Rotation paths and how fast each direction turns (degrees each step)
Each turn is a multiple of 5 degrees from 10 to 175, or 0.
Each row of a path follows its step; steps can be skipped.
Rotation 1:
step 0: -10, -3, 6, -10, 1, 7, -7, 2, 0, 5, 3, 24, -16, 7, -2, -7, -10, 7, -10, -5, -8, -12, -12, -1, -1, 15, -8, 8, -7, 19, -26, -4, -9, 13, -2, 2, 5, -5, 23
step 1: -11, -8, -3, -13, -5, 17, -12, -5, 2, 10, -4, -3, 12, -4, 10, 7, -10, 3, 12, 4, 15, 5, 17, 0, 11, 16, -16, -13, 10, 3, 6, 2, 3, 1, 17, -5, 25, 8, -5
step 2: 18, 10, -4, 9, -4, 13, 8, 0, 10, 15, 15, 14, 3, -16, -9, -7, 2, 24, -7, -10, 17, -2, -12, -5, -9, -2, 4, -3, 15, 2, -7, 11, -7, 9, 2, 17, 1, 4, 10
step 3: -1, 8, 10, 19, -6, 12, -5, 0, -1, -5, 11, -1, -9, 16, 6, 20, 9, -7, 23, 7, -5, -5, 24, -9, 8, -2, -9, -9, 2, 11, -2, 18, 4, 5, 3, 9, -1, -6, 11
step 4: 4, -7, 3, -2, 16, 2, -13, 9, 20, 4, 5, -1, 9, -8, 0, 3, -17, 2, -3, -8, 4, 0, 9, 6, 1, -2, 3, 0, -12, -9, 2, 10, -19, -24, -16, 21, -3, 10, 15
step 7: 10, -18, 5, -5, 4, 4, -2, -2, 4, -11, -7, 7, 12, -4, 2, -29, 3, 10, 23, -6, -14, 1, 14, 0, -9, 5, -3, -8, 2, 2, 10, 14, -16, 15, 13, -9, 9, -6, -3
step 8: 3, -6, 4, 2, 13, -8, -13, -7, 1, -7, 6, 8, -13, 1, -16, 18, 6, 22, -3, -13, 16, -8, 4, -7, -24, -8, -16, 13, 5, -3, -2, 0, 5, -3, 19, 1, 0, 10, 0
step 9: -1, -13, 5, 13, 2, -3, 2, -3, -1, -5, 8, 1, 15, 0, 1, 15, -25, -6, 0, -10, -10, 17, 9, 2, -4, -3, -2, -6, 4, 18, -17, 22, 0, 8, 3, 3, 1, -22, -12
step 10: -17, 0, -15, -3, 4, -3, -26, 8, 8, 6, -8, 3, -16, -7, -15, 0, 0, 0, -11, -4, -4, -3, 5, 10, -13, 2, 5, -5, 17, -8, 0, 19, 5, -7, -6, -2, 11, -4, 27
Directions:
-3, 0, 3, 2, -2, -1, 0, -2, 0, 0, 5, 0, -8, 0, 4, -3, -5, 2, -7, 1, 0, 3, 5, -3, 0, 0, 3, -5, -5, -8, 2, -2, 0, -3, -6, -4, 1, -6, 2 : 60
3, 6, 6, 4, 2, 3, -2, 3, -1, 2, 1, -7, 6, 3, -1, -2, 1, -3, -5, 5, -2, -2, 2, -1, 4, -2, 4, 1, 1, -2, 5, 5, 3, -1, -5, 5, -2, 5, 5 : 45
0, 11, -3, 6, 3, 2, 1, -3, -5, 1, 0, 4, -3, 3, -3, 3, -2, -4, -1, 1, -8, 5, 1, 2, -2, 1, 2, -3, -5, 5, -3, 0, -5, 2, 4, 0, 1, 1, 0 : 115
3, 0, 2, 3, -1, -1, 6, -3, 0, -1, 8, -2, 1, 6, -3, 2, 5, -5, -4, -4, 7, 1, -6, -4, 2, 3, 0, 1, 0, 1, -5, 5, 0, 1, 0, -4, -2, -5, -1 : 115
0, 1, 3, -2, -7, -1, 1, -2, 9, -7, 0, 0, 2, 0, 5, 5, -2, -5, -3, -1, -7, 0, -2, 2, 3, 4, -5, 3, -1, -1, 2, 1, -1, -1, 3, 4, 6, -4, 2 : 125
